Some points, each followed by its number:
array([-0.8, -0.9, 0.2, 0.0, 0.8, 0.2, -0.5, -0.4, -0.3, -0.9, 0.0, 0.3, -0.8, 0.4, -0.2, -0.3, -1.0, -0.6, -0.9, -0.1, -0.5, -1.1, 0.0, -0.6, -0.7, 0.6, -0.8, -0.6, -0.7, -1.1, 0.3]) 0
array([-0.6, -0.4, 0.3, -0.3, 0.6, 0.3, -0.5, -0.3, -0.4, -1.0, 0.2, 0.4, -0.5, 0.5, 0.0, -0.2, -0.9, -0.7, -0.9, -0.3, -0.6, -1.2, -0.1, -0.6, -0.9, 0.4, -0.9, -0.5, -0.4, -1.0, 0.2]) 1
array([-0.8, 0.3, -0.6, -0.7, -0.3, -0.1, -0.8, 0.2, 0.2, -0.1, 0.1, -0.9, 0.7, -0.4, 0.6, 0.0, 1.2, -0.6, -0.7, 0.7, -1.0, -0.4, -0.6, 0.3, -0.5, -0.8, -0.7, 0.9, 0.4, -0.1, 0.2]) 2
array([-0.8, -0.2, -0.6, 0.7, -0.9, -0.7, 0.1, -0.7, 0.2, -1.0, -0.1, 0.4, -1.1, 0.0, -0.2, -0.6, -0.7, 0.7, 1.0, 0.2, 0.8, 1.4, -0.5, -0.8, -0.2, -1.1, -0.6, -0.8, -0.2, 0.9, 0.2]) 3
array([3.6, 2.5, 1.2, -1.0, -1.2, 3.1, 3.8, -0.5, -0.6, -0.2, -0.3, -0.7, -0.9, -0.1, -0.1, 0.6, -0.9, -0.7, -0.4, -0.7, 2.2, -1.0, 2.3, -0.1, -0.9, 2.4, 1.5, 0.3, -0.9, -1.0, -0.8]) 4
array([0.9, -0.5, -0.4, 1.1, 1.4, 0.5, -0.8, 3.6, -0.5, 2.3, -0.6, -1.0, 2.9, -0.5, 0.4, 1.0, 4.6, -0.7, -0.8, 0.5, -0.9, -0.9, -0.3, 2.1, -0.7, -0.8, -0.9, 6.0, -1.1, -1.3, -0.9]) 5
array([-0.8, -0.7, 0.2, 0.2, 0.8, 0.2, -0.4, -0.3, -0.3, -0.8, 0.1, 0.5, -0.7, 0.5, 0.2, -0.4, -0.9, -0.8, -0.8, -0.1, -0.3, -0.9, 0.0, -0.8, -0.8, 0.4, -1.0, -0.7, -0.9, -1.1, 0.4]) 6
array([-0.9, -0.4, -0.5, 0.8, -0.8, -0.7, 0.6, -0.5, 0.3, -1.2, -0.3, 0.6, -1.0, 0.3, 0.0, -0.5, -1.1, 0.9, 1.5, -0.1, 1.0, 1.9, -0.5, -0.9, 0.3, -1.0, -0.2, -0.8, -0.2, 1.2, -0.2]) 7
array([-0.5, -0.8, 2.3, 1.0, 2.1, -0.4, 1.8, -0.5, -0.4, -0.9, -0.2, 2.2, -1.0, 0.0, -0.4, -0.5, -0.9, -0.1, 2.1, -0.8, -0.4, -1.0, 0.8, -0.9, 1.0, 0.0, -0.8, -0.5, -0.7, -0.9, 0.4]) 8
array([0.0, 0.2, -0.7, -1.1, -0.9, -0.7, -0.8, 0.4, 0.6, 1.2, 0.2, -1.0, 1.0, -0.6, 0.2, 0.5, 1.7, 0.1, -0.6, 0.8, -0.9, 0.6, -0.5, 0.8, 0.1, -1.0, 0.6, 0.4, 0.9, 0.4, -0.8]) 9
array([-0.7, -0.8, 1.6, 0.8, 0.4, -0.5, 1.9, -0.7, -0.6, -1.0, 0.1, 2.0, -1.0, 0.0, -0.4, -0.6, -1.0, 0.9, 2.8, -0.8, 0.0, -0.8, -0.1, -1.0, 1.5, -1.2, -0.9, -0.7, -0.8, 0.1, 0.0]) 10
array([4.7, 0.4, 1.3, -0.9, -0.9, 2.9, 2.0, 0.3, -0.4, 3.0, -0.5, -0.7, -0.8, 0.5, -0.4, 1.7, -1.1, -0.6, -0.7, -0.6, -0.8, -0.9, 5.0, 1.7, -0.8, 5.0, -0.6, 0.3, -0.8, -0.9, -0.7]) 11
Which point above is nearest to each new point, looking only along the 5 directions in which the numbered points spread most? Its number follows each.
array([1.2, 0.1, 0.1, -0.8, -0.8, -0.7, -0.7, 0.7, 0.5, 1.4, 0.5, -0.9, 1.5, -0.3, 0.0, 0.9, 1.0, 0.8, -0.8, 0.1, -1.0, 0.7, -0.6, 1.1, 1.3, -1.1, 2.0, -0.8, 1.4, 0.8, -0.7]) 9
array([1.2, 0.5, 0.0, -0.8, -0.9, -0.5, -0.6, 0.7, 0.7, 1.7, 0.8, -1.0, 1.1, -0.6, -0.4, 0.9, 0.7, 1.1, -0.6, -0.1, -1.0, 0.9, -0.5, 1.2, 1.5, -1.1, 2.4, -0.7, 1.7, 0.9, -0.8]) 9
array([-0.6, -0.8, 2.5, 1.0, 3.6, 0.8, 1.4, -0.5, -0.6, -1.1, -0.5, 2.2, -0.9, 0.2, -0.4, -0.6, -1.0, -0.6, 0.7, -0.6, -0.6, -0.9, 1.4, -0.9, -0.1, 2.1, -0.9, -0.7, -1.0, -1.2, 0.6]) 8
array([2.3, 2.6, -0.2, -1.0, -1.0, 2.5, 4.0, -0.5, -0.4, -1.1, 0.2, -1.0, -1.0, -0.5, 0.8, -0.4, -1.1, 0.6, 1.9, -0.6, 4.0, 0.0, -0.2, -1.0, 0.2, -0.8, 3.0, 1.0, -0.8, 0.0, -0.7]) 4
array([-1.0, 0.3, -0.4, -0.5, -0.1, 0.0, -0.9, -0.2, 0.1, -0.3, 0.2, -0.9, 0.3, 0.0, 0.6, 0.0, 0.6, -0.6, -0.9, 0.3, -0.6, -0.8, -0.6, 0.0, -0.8, -0.3, -0.9, 0.7, 0.3, -0.3, 0.1]) 2
array([-1.0, 0.2, -0.7, -0.9, -0.4, -0.1, -0.8, -0.1, 0.0, -0.3, 0.1, -1.0, 0.5, -0.4, 0.4, -0.4, 0.5, -0.8, -0.9, 0.6, -0.8, -0.4, -0.3, 0.3, -0.5, -0.6, -0.8, 1.0, 0.5, -0.2, 0.1]) 2
array([0.8, 0.2, -0.6, -1.0, -1.1, -0.8, -0.7, 0.7, 0.6, 1.2, 0.5, -0.8, 1.5, -0.5, 0.0, 0.8, 1.3, 0.5, -1.0, 0.2, -0.9, 0.9, -0.4, 1.0, 1.2, -0.9, 1.7, -0.3, 1.4, 1.1, -0.4]) 9
array([4.6, -0.8, -0.5, -0.8, 0.9, 1.9, -0.7, 1.7, -0.6, 4.9, -0.7, -1.0, 0.4, -0.5, -0.5, 2.3, 0.2, -0.5, -0.6, -0.6, -1.0, -1.0, 5.6, 2.8, -0.8, 5.4, -0.7, 1.8, -0.7, -0.8, -0.5]) 11
array([0.0, 0.2, -0.7, -1.0, -1.1, -0.9, -1.0, 0.4, 0.5, 1.0, 0.1, -1.0, 1.1, -0.6, 0.1, 0.4, 1.7, 0.5, -0.4, 0.8, -0.9, 0.6, -0.7, 0.5, 0.1, -1.1, 1.0, 0.3, 1.0, 0.5, -0.7]) 9
array([-0.8, -0.8, 2.1, 2.0, 2.4, 0.0, 1.8, -0.7, -0.6, -1.1, -0.7, 2.5, -1.1, 0.4, -0.4, -0.5, -1.0, -0.5, 2.0, -0.6, 0.8, -1.1, 0.5, -0.9, 0.2, 0.8, -0.8, -0.6, -0.8, -0.9, 1.0]) 8
array([1.7, 1.1, 0.2, -0.8, -1.0, -0.7, -0.5, 0.8, 0.8, 1.7, 0.9, -0.8, 1.3, -0.7, -0.4, 0.7, 0.4, 1.0, -0.6, -0.1, -0.9, 1.2, -0.3, 1.4, 1.9, -1.0, 2.8, -0.6, 2.0, 1.4, -0.5]) 9
array([1.6, 0.8, 0.0, -0.9, -0.9, -0.6, -0.4, 0.7, 0.7, 1.4, 1.1, -0.8, 1.3, -0.4, 0.1, 1.0, 0.5, 1.0, -0.3, -0.1, -0.9, 1.0, -0.7, 1.2, 2.1, -1.0, 2.8, -0.8, 1.9, 1.5, -0.6]) 9
array([1.4, 0.3, 0.3, -0.7, -0.8, -0.6, -0.7, 0.8, 0.6, 1.8, 0.9, -0.7, 1.4, -0.5, -0.3, 0.9, 0.8, 0.9, -0.5, 0.0, -1.0, 0.5, -0.7, 1.0, 1.4, -1.0, 2.5, -0.6, 1.6, 0.9, -0.8]) 9
array([0.5, 0.3, -0.6, -0.9, -0.8, -0.7, -0.7, 0.5, 0.6, 1.3, 0.5, -0.7, 1.4, -0.3, 0.1, 0.5, 1.3, 0.6, -0.8, 0.4, -1.1, 0.9, -0.6, 0.9, 0.7, -1.1, 1.4, 0.0, 1.4, 0.9, -0.6]) 9
array([0.2, 0.1, -0.7, -1.0, -0.9, -0.7, -0.7, 0.6, 0.6, 1.1, 0.2, -1.0, 1.2, -0.6, 0.1, 0.5, 1.4, 0.2, -0.9, 0.4, -1.2, 0.6, -0.7, 0.9, 0.7, -0.9, 1.1, -0.1, 1.0, 0.7, -0.8]) 9
array([-0.8, -0.7, 1.5, 1.8, 0.2, -0.9, 2.4, -0.5, -0.3, -0.8, -0.1, 2.5, -0.9, 0.1, -0.3, -0.5, -1.3, 0.8, 3.6, -0.6, 1.3, -0.9, -0.5, -1.0, 1.4, -1.1, -0.9, -0.7, -0.8, 0.2, 0.6]) 10
